(in the rows, 128 means zero)
The rows of A fall into 3 groups, which share some directions, and each row is roughly a mix of its group's hidden directions.
A:
[[146 141 149 125 126  99 122  92 145 217 120]
 [132 124 128  87 127 158 140 174 188 180 120]
 [113  91 120  46  97 127 113 121 127 170 120]
 [102 149 107 159 141 108  99  75  80  81 142]
 [149 125 184  58 110 128  93 106 105 121 141]
 [115 119 165 159  91 115  82  84 150 179 116]
 [105  74 137 147  82 126  82 121 148 173 103]
 [101 121 141 165  87  86  91  96 160 157  91]
 [ 88 127 173 121 195 114 166 144 161 133 139]
 [ 62 151  65 110 126 145 146 106 156 114 118]
 [122  86 135  44  99 117 109 124 135 157 108]
 [155 134 153 113 127 121 136  81 135 212 147]
 [110 127 156 141 136 141  58 162 130 178  91]
 [157  89 205  86 145 105 119 143 120 122 122]
 [ 56 154  78 106 125 144 137  89 154 129 125]
 [135 114 174  53 107 124  81 107 121 123 146]
 [160 121  76 109  55 147  91 125 117 126 119]
 [129 142 108 170 136  96 104  82  71  85 140]
 [ 67 152  60 100 126 145 131 108 155 115 133]
 [110 136 126 170 129  97 110  66  75  92 137]
 [160 121 109 180 158 158 111 156  67 125 153]
 [104 107 148 167  66  96  96  98 154 148 104]
 [141 103 154  87 125 146 147 183 181 167 131]
 [138 142 113  83 178 164 162 138  96  97 170]
 [149 113 137  92 128 142 144 181 185 179 115]
 [ 86 149  45 114 111 122 135  89 139 121 137]
 [147 142 117  91 170 159 161 137  92  77 166]
 [123 118 128  70 194 144 110 100  92 157 137]
 [152 106 208  88 136 110 113 169 132 135 129]
 [113 123 166 113 106 101 161  68 177 128  94]
 [151 111 143  71 121 147 137 182 178 162 121]
 [ 86 153  51 138 124 151 139  80 136 129 129]
 [109 143  81 196 155 121 182 135 138 136 121]
 [171 124  89 137  59 153  87 125 105 143 139]
 [169 149 125  86 172 150 160 160  85 110 158]
 [109  78 142 140  75 123 110  97 158 175  99]
 [116 139 128 184 126 106 101  68  75 106 123]
 [ 88 168  69 171 103 155 142 102 155 131 131]
 [106 141 139 177  87 148 163  91 182 107 141]
 [114 102 133 178  81 105  90 100 167 158 105]
 [191 111 202 123 131 118 121 149 109 152 133]
 [111 152 146 117 107  88 169  79 178 151  96]
 [134 118 120 183  73 112 149 151 143  67 132]
 [153 122 147 122 117  94 123  65 142 197 119]
 [110 107  87 130 122 136 147 191 120  62 120]
 [ 81  79 133 146  75 115  79 104 138 148 123]
 [164 135 153 106 138 103 127  64 128 192 125]
 [106 138 148  92  94  98 151  89 184 154  93]
 [160 185 153 122 169 162 144 177 105 123 148]
 [132 106 150 101 122 160 125 184 186 168 104]
 [154 137 137 108 154 103 120  78 137 206 121]
 [102 136 154 113  83 104 168  85 179 153 107]
 [113 125 149 105  86  97 153  83 183 140  88]
 [162  73 187  98 107 109 110 165 120 112 121]
 [148 133 124  79 196 131 101 152  89 128  95]
 [101  91 128 166  80 118 110  81 175 137 103]
 [140 128  94 135 160 147 113 176  64 125 174]
 [158 132  67 105  68 159  90 137 126 135 138]
 [159 126 127 154 172 156  93 179  78 123 154]
 [102 150 181 163 105 126  76 131 146 158  86]
 [ 88 171  65 155 120 147 136  89 162 123 119]
 [111 115 119  47 106 124 101 124 154 169 103]
 [152 129 104 103 144 132 176 103 104  62 167]
 [154 119 124  89 162  90  83 150  82 164 103]
 [162 109 155  75 118 144 140 180 169 160 106]
 [117 106 142 169  76  94  98  72 155 139 113]
 [163 126 110  76 177 145 150 159  83  99 138]
 [115 180 164 176 132 162 132  89 170 110 137]
 [140 117  95  99 149 107 112 204  83 143 135]
 [113 114 134 174  99 149 126  61 169  98 147]
 [117 139 110  80 172  88 106 158  99 172  99]
 [196 110 187 140 128 134 119 171 100 123 126]
 [ 85 125 124 158 138 151  69 179 149 160 107]
 [ 71 148  56 124 137 118 151 100 160 131 120]
 [159 108 199  90 164 112 101 161 125 120 122]
 [134  73 133  60 101 134 104 133 105 170 121]
 [123 136 161 112 107 119 125  87 188 165  75]
 [ 94 173  73 172 103 146 142 102 163 135 121]
 [111 146 124 176 134 104 113  67  73  98 135]
 [108 135  94 217 153 124 150 135 135 137 103]
 [111 145 126 163 144  90 134  67  76  93 145]
 [ 55 151  76 117 120 149 120  90 146 115 121]
 [110 134  87 210 140 140 162 148 142 140 108]
 [161  87 208 103 121  99 136 148 115 132 128]
 [183  99 198 153 126 123 111 155 107 147 143]
 [144 146  95 207 137 128 141 137 112  75 138]
 [102 112 106 142 102 139 134 173 112  48 145]
 [113 113 103 145 110 139 134 192 119  55 121]
 [143 124 170  45 112 125  99 108 122 136 158]
 [106 142 104 144 128 128 127 188 109  51 135]
 [108 133 188 127 201 101 154 134 133 111 114]
 [142 115 135  88 122 144 183  64 117 112 167]
 [123 146 138 175 127  99  74 145 156 153  72]
 [ 94 138 133 183 138 104 123  68  84 100 131]
 [119 131 183 126  89  92 168 102 180 128 106]
 [ 98 125 128 172 107 101  61 167 138 143  95]
 [138 127 151  79 173 144  90 106 130 185  98]
 [158 138 123 102 127 124 192  85 111  97 177]
 [ 54 144  68 129 123 147 133 103 161 128 126]
 [101 117 105 139 114 142 140 185 123  51 114]
 [135 105 161  65 173 134 112 105 102 175 124]
 [128 135  92 119 167 159  96 175  79 127 170]
 [ 99 170  66 170 110 145 138  92 160 134 112]
 [105 130  94 219 139 139 152 142 135 134 111]
 [119  89 151  44 126 137 107 129 116 166 132]
 [ 92 164  71 175 103 134 168 111 135 116 153]
 [132 144 117  98 175  90  83 168  86 134  97]
 [109 133  92 207 157 127 152 150 144 127  92]
 [ 58 147  75 109 129 130 151  92 162 134 128]
 [107 130  93 151 144 143 107 195 117  69 137]
 [135 137 119 213 105 144 130 128 150  77 118]
 [124 163 113 191 153 158 103 131 158  75 119]
 [149 111 160  51  99 123 105 118 122 131 174]
 [149  88 175  90 131 118 114 184  97 109 158]
 [163  72 172  76 129 111  98 153 110 123 113]
 [147 148  88 116  67 152  93  89 108 162 145]
 [114 137  79 194 148 128 172 149 152 146 103]
 [142 118 173 172  78 159 138  99 173 140 107]
 [124 137 134 153 122 103 125  72  64  82 152]
 [ 65 156  62 118 130 141 146  99 156 133 131]
 [127 161 113 209 133 139 138 132 143  74 135]
 [143 121  79 152 155 155 109 160  65 116 162]]
One row of each group comes first, with its name. Which group is each row after those in?
[132 131 128 133 119 156 162 164 119  39 118] => (89)
[143  97 134  77 140 111 143 114  73 187 138] => (108)
[199 105 185 118 127 108 127 156  95 114 136] => (66)

[142 156 118  75 185 146 159 158  90 113 147] => (89)
[144 135 159 132 108 107 128  62 144 195 141] => (89)
[103 117 161 149 118 144  56 136 135 184 113] => (89)
[109 126 135 190  77 134 135  89 179 120 144] => (89)
[ 96 142 144 159 136 122  55 148 141 178 107] => (89)
[160 120 109 105 111 159 126 186 177 174 110] => (66)
[127 131 176 137  99  91 162  91 181 118  93] => (108)
[ 81 110 191 153 177 129 151 147 142 102 122] => (66)
[147 120 187  56 107 135  97 114 116 132 151] => (66)
[109 133 136 172 134 123  55 136 154 177 105] => (89)
[ 95 130  73 200 144 126 164 139 142 119 115] => (66)
